In the data rows, 50 means zero.
Some points:
32 74 56 40 56 45 58 29 27 76 60 39 41 40 39 78 54 53 56 35 46 49 39 42 35 58 70 61 42 36 52 59 51 45 67 56 67 35 53 48 55 67 28 73 48 37 55 45 52 42 67 23 60 44 62 36 59 59 54 44 18 66 54 62
53 41 76 47 62 48 43 57 49 56 52 56 58 42 53 17 74 55 82 34 31 41 46 43 67 61 39 34 56 62 20 56 30 62 41 62 38 43 39 53 74 39 37 67 51 52 44 68 54 57 32 68 92 36 63 56 52 61 56 72 54 44 45 30
45 27 55 53 66 36 00 46 52 64 49 36 31 91 70 50 68 60 67 39 63 60 70 40 46 44 55 54 54 53 63 47 48 75 72 57 50 65 52 66 51 57 65 63 62 47 32 49 49 46 24 42 32 70 42 48 44 51 56 53 56 52 24 91
41 28 37 45 40 58 67 35 50 52 61 51 47 39 67 10 55 55 42 63 37 63 54 59 42 49 28 55 44 52 45 34 15 63 68 53 30 61 78 52 50 23 45 48 33 48 67 38 32 54 71 35 54 62 74 53 48 44 29 58 40 51 55 38
66 52 44 61 22 27 45 48 67 55 67 61 43 38 80 49 54 58 40 53 50 55 36 31 77 44 19 49 59 49 63 51 63 41 59 54 50 36 42 52 57 63 39 44 04 56 37 72 55 45 80 38 47 55 45 40 25 39 58 72 78 49 52 49
42 79 28 58 52 37 51 40 51 48 46 39 57 36 37 39 73 39 46 57 73 37 45 33 23 48 43 69 35 39 56 52 50 51 66 39 55 34 57 63 37 51 42 50 42 45 64 58 33 72 22 57 68 40 43 33 51 48 36 35 47 29 39 70
50 56 50 36 43 57 18 36 37 71 46 22 44 43 48 47 79 58 33 50 70 59 33 41 53 57 36 36 29 30 44 52 73 28 36 74 48 68 52 35 37 55 57 59 23 57 60 45 83 60 59 47 62 74 36 50 55 58 66 32 67 42 51 48
56 66 51 32 41 58 54 52 27 37 49 62 32 47 59 52 53 57 29 55 54 43 52 59 81 55 53 59 61 35 55 43 31 34 57 59 52 57 59 41 55 27 56 41 53 47 52 36 22 64 52 68 46 62 55 43 45 44 71 33 35 62 38 45
74 75 65 39 55 30 69 34 43 40 51 42 70 53 52 54 54 48 38 49 40 58 69 33 47 58 68 46 62 63 41 50 50 52 32 54 53 47 74 65 54 47 58 63 71 54 42 60 54 35 41 51 12 64 54 37 65 60 53 49 69 61 53 53
58 42 41 49 43 51 84 71 34 60 54 53 32 50 43 50 21 60 41 65 47 39 69 68 61 49 36 48 56 33 99 64 37 45 40 61 61 54 56 36 54 58 86 61 37 26 62 40 49 34 74 41 46 60 49 43 40 40 35 20 56 56 64 35
49 48 59 56 43 65 63 37 56 56 41 47 58 40 80 26 54 64 55 55 71 36 38 23 57 47 43 45 66 14 65 47 53 42 67 36 63 20 66 46 54 79 21 30 41 46 65 61 77 48 59 52 62 53 49 61 73 39 72 67 67 28 71 20
56 23 35 47 66 57 60 62 63 57 53 70 47 40 47 66 70 48 41 36 48 27 54 48 50 60 43 21 50 56 63 66 32 40 42 45 64 59 47 55 70 64 57 18 46 60 42 52 60 52 58 32 37 53 46 42 69 38 50 48 61 53 46 60
60 30 53 39 33 62 66 34 47 47 47 62 62 68 57 61 47 41 35 55 38 30 16 59 53 46 36 48 47 37 80 39 50 48 28 46 46 51 44 45 60 67 23 63 55 47 61 23 36 39 46 47 49 30 60 50 56 53 83 70 52 53 58 43
43 46 79 29 42 47 88 52 44 54 54 46 31 52 52 50 64 67 61 54 51 43 50 68 53 42 56 57 56 56 18 33 43 46 47 46 52 75 53 54 63 56 41 50 33 43 25 17 68 69 64 55 52 55 39 24 23 53 36 29 82 70 57 83
38 35 59 58 49 49 65 65 64 49 46 40 73 57 45 73 61 39 63 54 75 63 46 64 41 45 55 60 51 48 79 42 74 39 37 37 67 44 41 43 48 49 80 59 47 59 26 65 22 53 58 71 46 49 54 56 70 50 60 45 49 48 42 39
50 56 35 60 37 47 62 64 47 38 55 68 79 59 31 55 23 30 66 52 44 49 37 55 30 55 79 57 36 72 34 41 39 47 46 46 49 76 48 47 40 40 71 34 68 57 56 38 59 10 32 37 71 44 47 67 42 48 92 45 47 61 59 47
50 78 52 49 46 35 53 35 75 43 44 62 37 56 41 47 43 57 60 49 62 49 53 56 57 28 39 49 54 73 46 52 28 57 57 61 27 50 55 31 67 55 78 36 10 39 64 30 44 30 40 54 40 58 65 39 38 43 32 40 45 62 46 21
51 64 58 45 35 78 45 76 44 35 52 63 36 47 56 71 51 68 44 59 45 54 52 53 50 41 72 56 56 60 61 63 46 80 37 26 45 36 63 60 54 34 32 53 26 49 63 63 42 81 55 56 76 56 44 31 39 71 33 51 26 56 55 46
70 43 28 52 61 66 63 27 24 67 36 32 53 50 66 39 24 43 51 51 63 70 51 77 51 58 59 41 38 31 12 52 44 50 22 49 60 67 55 50 58 59 81 75 46 53 67 45 69 57 36 30 40 35 51 45 52 57 73 38 38 48 45 79
52 48 62 77 54 14 14 69 62 23 50 25 49 59 31 69 36 50 59 62 22 47 68 53 65 50 69 50 51 65 79 53 40 70 50 53 62 47 49 57 43 50 41 17 31 50 39 73 50 71 58 65 43 37 60 66 51 32 35 44 39 33 58 39
40 58 33 60 63 64 54 51 54 55 43 35 51 42 39 68 74 66 51 49 36 53 56 52 63 52 42 49 48 47 35 43 54 77 65 47 53 35 26 41 43 37 40 77 86 50 41 57 81 50 41 61 57 40 48 21 62 52 48 44 73 46 58 61
61 52 43 48 44 71 54 48 39 44 29 43 10 64 63 68 52 36 52 47 60 73 62 56 44 57 31 47 48 34 63 61 48 48 31 49 69 82 47 42 69 52 68 26 37 53 26 36 50 42 73 72 50 66 37 48 67 41 28 63 42 45 55 48
41 46 50 58 53 45 59 27 65 35 58 46 61 49 51 59 47 37 35 38 60 51 38 61 62 44 86 44 40 45 67 40 72 26 38 50 55 84 44 60 43 31 69 68 69 49 39 51 53 59 51 40 69 37 39 85 62 55 33 49 24 49 46 48
42 71 54 31 37 60 39 66 49 50 47 56 70 50 55 51 73 57 58 52 40 55 76 50 43 49 33 55 51 65 31 60 45 27 73 67 39 43 58 37 34 42 30 55 73 59 58 44 28 49 22 43 42 35 57 47 45 44 53 57 45 48 78 70
42 42 57 47 81 55 36 61 61 51 41 38 85 56 41 18 63 49 38 58 64 43 50 34 52 65 59 54 42 46 15 42 72 37 51 58 53 30 13 75 29 45 38 42 39 49 47 34 50 28 25 57 57 52 44 47 34 73 33 78 31 52 30 58
58 61 42 72 80 13 51 69 34 59 43 63 47 35 58 55 43 56 60 56 22 53 73 57 32 36 62 36 55 66 73 60 82 52 61 37 50 32 41 34 32 56 39 14 86 77 25 65 51 73 64 54 18 64 59 79 51 48 48 62 42 34 29 55
50 66 65 48 10 75 49 49 48 45 63 65 52 43 43 43 27 31 44 55 61 41 45 54 56 43 57 65 44 45 47 68 40 82 45 41 51 52 38 54 58 39 64 56 64 54 63 52 26 48 39 46 30 72 46 88 49 37 35 40 81 45 41 28
67 36 60 67 70 67 51 39 94 40 58 62 71 52 48 25 51 13 57 48 45 46 28 44 49 56 65 69 49 54 26 37 75 41 64 46 16 37 47 71 31 20 32 51 90 49 78 52 55 39 20 52 76 28 42 60 43 59 65 20 11 37 45 36
44 31 70 35 41 58 53 35 52 48 51 65 34 42 34 36 20 77 45 43 25 70 42 46 56 53 49 59 50 47 53 61 29 38 59 40 24 52 52 42 45 46 48 39 30 31 52 61 29 34 68 60 46 36 40 30 53 44 61 48 62 68 57 52
52 56 42 44 59 37 51 62 84 60 41 47 29 62 33 62 33 70 40 43 32 46 55 44 48 38 25 58 54 65 12 45 62 45 58 47 49 33 59 56 50 47 59 50 71 34 47 53 34 71 55 59 48 61 55 78 38 40 52 67 54 56 52 55
41 38 27 75 55 32 20 74 25 50 61 57 65 35 38 60 15 24 63 42 59 44 43 47 28 50 60 33 67 73 58 37 60 53 49 49 42 54 45 55 40 62 14 66 49 58 43 43 71 53 41 55 15 45 45 57 34 56 18 59 56 35 62 25
26 31 35 45 62 56 13 51 29 34 53 43 48 64 42 49 44 34 50 44 65 50 56 53 28 62 34 37 49 48 39 46 62 60 33 54 60 40 45 34 45 85 59 52 80 64 60 74 60 34 75 32 56 30 49 40 65 63 46 68 53 62 38 65
These points spread out most along one direction. Take the direction at right angles to it along which they spread out most. Then take the direction at right angles to both along which they spread out most. Go by this last direction. For each point below, how far along it does it lie, from 0 to 99? 50 is the average, and the first point above lies past it. One standard deviation of the points above along it is 16.
38 35 59 58 49 49 65 65 64 49 46 40 73 57 45 73 61 39 63 54 75 63 46 64 41 45 55 60 51 48 79 42 74 39 37 37 67 44 41 43 48 49 80 59 47 59 26 65 22 53 58 71 46 49 54 56 70 50 60 45 49 48 42 39 57
56 23 35 47 66 57 60 62 63 57 53 70 47 40 47 66 70 48 41 36 48 27 54 48 50 60 43 21 50 56 63 66 32 40 42 45 64 59 47 55 70 64 57 18 46 60 42 52 60 52 58 32 37 53 46 42 69 38 50 48 61 53 46 60 60
41 38 27 75 55 32 20 74 25 50 61 57 65 35 38 60 15 24 63 42 59 44 43 47 28 50 60 33 67 73 58 37 60 53 49 49 42 54 45 55 40 62 14 66 49 58 43 43 71 53 41 55 15 45 45 57 34 56 18 59 56 35 62 25 48
50 56 35 60 37 47 62 64 47 38 55 68 79 59 31 55 23 30 66 52 44 49 37 55 30 55 79 57 36 72 34 41 39 47 46 46 49 76 48 47 40 40 71 34 68 57 56 38 59 10 32 37 71 44 47 67 42 48 92 45 47 61 59 47 45
58 42 41 49 43 51 84 71 34 60 54 53 32 50 43 50 21 60 41 65 47 39 69 68 61 49 36 48 56 33 99 64 37 45 40 61 61 54 56 36 54 58 86 61 37 26 62 40 49 34 74 41 46 60 49 43 40 40 35 20 56 56 64 35 48
32 74 56 40 56 45 58 29 27 76 60 39 41 40 39 78 54 53 56 35 46 49 39 42 35 58 70 61 42 36 52 59 51 45 67 56 67 35 53 48 55 67 28 73 48 37 55 45 52 42 67 23 60 44 62 36 59 59 54 44 18 66 54 62 66
26 31 35 45 62 56 13 51 29 34 53 43 48 64 42 49 44 34 50 44 65 50 56 53 28 62 34 37 49 48 39 46 62 60 33 54 60 40 45 34 45 85 59 52 80 64 60 74 60 34 75 32 56 30 49 40 65 63 46 68 53 62 38 65 81
45 27 55 53 66 36 00 46 52 64 49 36 31 91 70 50 68 60 67 39 63 60 70 40 46 44 55 54 54 53 63 47 48 75 72 57 50 65 52 66 51 57 65 63 62 47 32 49 49 46 24 42 32 70 42 48 44 51 56 53 56 52 24 91 74
43 46 79 29 42 47 88 52 44 54 54 46 31 52 52 50 64 67 61 54 51 43 50 68 53 42 56 57 56 56 18 33 43 46 47 46 52 75 53 54 63 56 41 50 33 43 25 17 68 69 64 55 52 55 39 24 23 53 36 29 82 70 57 83 59
58 61 42 72 80 13 51 69 34 59 43 63 47 35 58 55 43 56 60 56 22 53 73 57 32 36 62 36 55 66 73 60 82 52 61 37 50 32 41 34 32 56 39 14 86 77 25 65 51 73 64 54 18 64 59 79 51 48 48 62 42 34 29 55 47
